Each row is where one point has got to under a steady rotation. How many steps took it there?
The counts run from 0 to 388.
[ -6  26  14   1   6 -18  12  14  -1  -7  -1   2  -2   0   5  16  15   5
   9 -32 -21   1   5  28 -11  -6 -26  -6  22   3 -10  -7   6 -20   6 -12
  21   0  -2  -4  14  -2 -37  -6 -20 -24  -7  -2  -6] -> 137
[ -7   2   2  -3   5  10  -5   3  -9   8  -6  12   1 -14  16 -12  -9  20
  11 -19  -1  32 -15 -13   2   2 -12 -15 -28 -21   1  14  12  13 -12   6
  -9  16  25   1 -14 -16  23  14   2  31 -24  17   3] -> 220
[ 18   6   9 -17  11 -14   1 -20  24   5  -4  20  13 -10  -7   6  23  13
  -8 -31  13  -5   0  -2  12 -12  11 -16 -13   6  -7  21 -12   0 -31  11
  17   3 -13 -10   0 -11 -10   6  28   5   1   5  20] -> 324
[ -5  15  16   1   5  15 -28   1 -11  17  -7   6   1 -19  15  11 -22  20
   8 -18  -6  26 -20  -9  -1  11  -6  -5  -9 -13   3  21   8  14 -10  -6
 -23  18  25  -3 -21 -21  24   1  -1   7  -8   6   7] -> 223
[-18  17   2  17  -9   3 -25  17 -20  -2  13 -27  22  -1   0 -11  -7 -29
 -10   8 -10 -11 -12  29 -14   9  14   6  13   4 -16  -5  17   6   3 -12
 -38  -2   1  -2 -21 -15   5  -5   0   1  18  -5   0] -> 152
[ 27  -7  19 -10   5 -15 -11 -33  28   8 -13  18 -29 -15 -11  26 -13  21
  10   1  17   3   4 -19   1  -5 -14   2   4  13   7  34  -4   7  -5   7
   4   7   2  -4   1   3   4  -3   0 -17   3  -2  12] -> 94
[-18   2  -2  20  -9   0 -18  29 -15 -16  -1 -16   0   2   4 -14 -16 -39
   5  12   3  -5  -7  30 -21  12 -19  10   7  10 -25 -10  26  -2  18  -7
 -13   0 -10 -12 -11 -13  -3  -1  -9   3   7   5 -12] -> 265
[ 10 -13  20   3   2  -7  16  -7   0   0  -5 -19  -4  14 -11  -9  -2   9
 -15  33  -6 -12   8   1  27  -4  11  17  19   6  26   0 -33 -11  32   6
  -2 -20   5  23   0  14   3 -15 -14 -18   5   3  -4] -> 275
[-26 -13  14   6  12   3 -25  14 -20  -9   1 -22   3  -1 -12 -36 -10  -1
 -17  26  11  -1  -7  28  20  -8   0   2  -8  -8 -14   7  18   7   8  -3
 -15   0  -1   2 -18 -21  19  11  -7   8  13   8   0] -> 373
[  1  32  32  -7   8 -16  12  12  -7   6   4  -7  25   8   1   9  17  17
 -13 -19 -23  -8   6  22  18  -5   6  -9  19  -2   1   5  -8 -17   7  -5
  12   5   1   9  -1 -20 -28  -9 -15 -24  -5   3   5] -> 251
[ -7  -5  18   8  17 -17  -9  -1  -7   5   0  -9  -4  -5  -9 -29  14  22
  -5  -2   2   7  12 -10   7 -12  19 -22  -9 -33   7   6   6  15   3  -2
 -17   4  -9  23 -17  28   5 -10 -18  28  18  18   2] -> 351
[-35 -12  19  -5  19   1 -11  10 -15 -10  -5 -22   9  -1 -10 -39   6  13
 -15   6   1   9  -9  38  31 -16   5  -1  -7 -13  -5  -4   1  -4   2  -2
  -3 -14  11  10  -9 -15  15  14  -6   7   4   9   1] -> 146
[  0  -2 -14  -4 -20 -27  32  -1  15 -20  13   3  20  19  12  -2  12 -38
  17   4   4  -4  -1   5 -21   7 -14  -2   4  19  -5   0  19 -13   6  17
   2  -2  10  -7   8 -13 -13  11  -2  13 -27  -1  -8] -> 63
[ -3  14   7  17  -9   0 -21  21 -22  -1  12 -22  14  -1  -3 -18 -17 -27
 -16  22  -3 -19  -7  22 -10   8   5   6   8   6 -16   9  19  14  15  -6
 -34   6  -9  -3 -24 -19   3  -6  -3   4  19  -1   1] -> 377
[ 18   6  25  18 -12  -5  18  22  -3  -4 -16 -12   7  16   8  -6 -12 -18
   0  18  -5  -8   4  11   8  15  -6  16  19  16  12  -2 -24 -17  42   5
  -1  -7  -2   9 -12  -4 -11 -21 -16  -9 -10  19 -10] -> 271
[-14  11  22  -7  13  -8  19  17  -4 -11 -13   3   5   5   2  -3  20  14
   0 -24 -12   5   5  33  18 -12 -18  -4   7   0  -5 -12 -10 -26   6  -5
  37  -7  -2   3  13 -11 -25   1 -18 -19 -15  11  -6] -> 140
[ 14 -11 -24   6 -16   5  16 -14   9   4  -4  14 -26  -3  16  13  -8  -2
  27   1   0  21  -1 -39 -26  12 -14   4  -4  -5  21  -7  -5   7   7   6
  -9  -1  17   6  10  31  12  -4  -3  16 -19   1  -9] -> 313
[ 24 -16 -15   6 -14   8  -4   2  16  -8 -10  15   4   0   1 -14  -6 -34
  -1  10  33 -12  -3  -9  -5   7   4   6 -24  19 -14   3  -7   6  -6  15
   5   2 -25 -21 -11 -10   9   7  30  25   0  13   4] -> 193
[  0 -14   0 -11  -8  14  21  -6   5  -1  -8   4   1  10  11   4 -17   2
   9  17  -3  16 -15   0  19   6 -19  21  -2  18  20   5 -16 -12  13  15
   9  -8  37  -2   5 -27  20  15   3 -12 -37  -2  -3] -> 294
[ -6  12  13  23 -13  -2 -11  23  -3 -13 -12 -12  15   0  14  -7 -11 -39
   9  -4  -1   0 -13  32 -17  20 -10  12  15  18 -15  -5   2 -10  18  -5
 -19  -7   1  -9 -20 -19   0 -10  -3   2  -3  15  -7] -> 42
[ 19   1  -4 -10  -2   0  -6 -36  15  18   7  10 -22 -10  -5  40  -9  23
  12   0  -4   4   4 -34  -9   1   4   2  14   2  20  17  -5  10 -11  -1
 -10   5  14   3  10  21   3  -6   2 -22   6 -20   9] -> 205
[  6  -7   1  -6  -9 -40  10 -19  17 -15  19  -9  15   4 -12 -20  12 -33
  -8  19  13 -18  -6  18 -11 -10   0  -2   5  22  -8  23  16   2   1  20
 -22  -8  -1  -2  -9 -12  -6  11  12  11   4  -3   5] -> 172
[ 19   1  15 -18   8 -17  -6 -29  33   2 -10  21  -2 -16 -11  17  16  16
   2 -28  17  -2   0  -1   7 -12  -2  -9  -2  14  -6  28 -11  -1 -25   8
  17   2  -8 -11   3  -7  -8   4  21 -10   1   1  18] -> 322
[-41  -5  -2  -8  18  15  -1  15 -26  -2  11 -18  12  13 -11 -20  11  21
 -19   9 -12  -1   5  21  30 -14  15  -1  -2 -20   0 -26   4  -8  -5 -11
  13  -4   4  10  11  -3   3  11 -12  -9   9 -10  -4] -> 257
[ -8  30  12  -2   0 -17   6  16  -7  -1  12   1   7   8   4  25   7   3
   7 -19 -20  -6  13  15 -15   1 -15 -12  22  -1 -11  -3  25 -16   4 -12
  16  18  -2  -2  13  -7 -33  -4 -26 -25  -4  -9  -4] -> 361
[-20 -24 -16  -4   2 -20  -6 -23  13 -15  19 -18  -5   8 -24  -9  15 -17
  -1  28  11 -16   8   8  -5 -13  17   4  18   7   0 -11  13   0  -6   1
 -13 -21  -2   5  13  29   2   4  -1  -5  27 -22  -1] -> 56
[  0  13   9   7   5  24 -31  13  -4   8 -22  14 -21 -21  10  27 -25  13
  14 -26   1  14  -8   3  -9  12 -27   3   1   2 -14   4   9   1  -7 -18
   9  16  -3 -21  -2 -13   2  -5  -3 -19   0   4   2] -> 114
[-23  10 -13   3  -1  27 -27   6 -13  11   1   6  -3 -13  16  20 -15  12
  21 -19 -10  26  -5 -17 -15  17  -1  -7  -5 -19  -1 -10  22  10 -18 -16
 -16  18  23  -5   0   1  21   3  -8   5  -4  -7   0] -> 335
[ 10 -11  -2  -3  -4  -4   2 -28  26   2 -13  15 -36 -13   3  26 -12  11
  30  -5   5  23  -4 -26 -17   5 -23   5   6   5  18  11  -3   3   0   4
   0  -2  21   0   9  23  10  -3  -5  -6 -14   1  -2] -> 316
[ 21  -5 -26   6 -14  18  -3  -5   5   3   6   4  13   0  -6  -2   3 -28
 -15   7  16 -21  -3 -16  -8   6  29   8 -13  13  -9  -7 -17  14 -15   5
  -9  -5 -27 -13  -6   3   4  -1  41  16  17  -6  10] -> 305
[ -2  28  15  -9   8 -10  21   6  -9   6   7  -6  17   6  -1   7  25  22
 -16 -28 -30  -6   1  25  14 -11   9  -6  18  -4   4  -7 -20 -17  -2 -10
  15 -11   0  10  10  -4 -29  -7  -3 -25  -2  -5   2] -> 27
[ 22  -5 -36  10 -23  15  23  -1  -1   5   6  10  -2   5  16   1   0 -19
  11   3  -3   5   1 -40 -27  13   7   2 -13  -5  11 -16 -11  10   3   7
  -7  -2  -2   2   5  28   4  -5  13  31 -11   2  -9] -> 310
[-34 -14  20  -4  22   1  -4  10 -12  -8  -7 -17   9   2  -7 -37  10  17
 -14   2  -1  11  -5  35  37 -19   3  -1  -8 -11  -2  -3  -5  -8   1  -1
   7 -14   8  11  -5 -16  12  14  -9   3   0  12  -2] -> 145
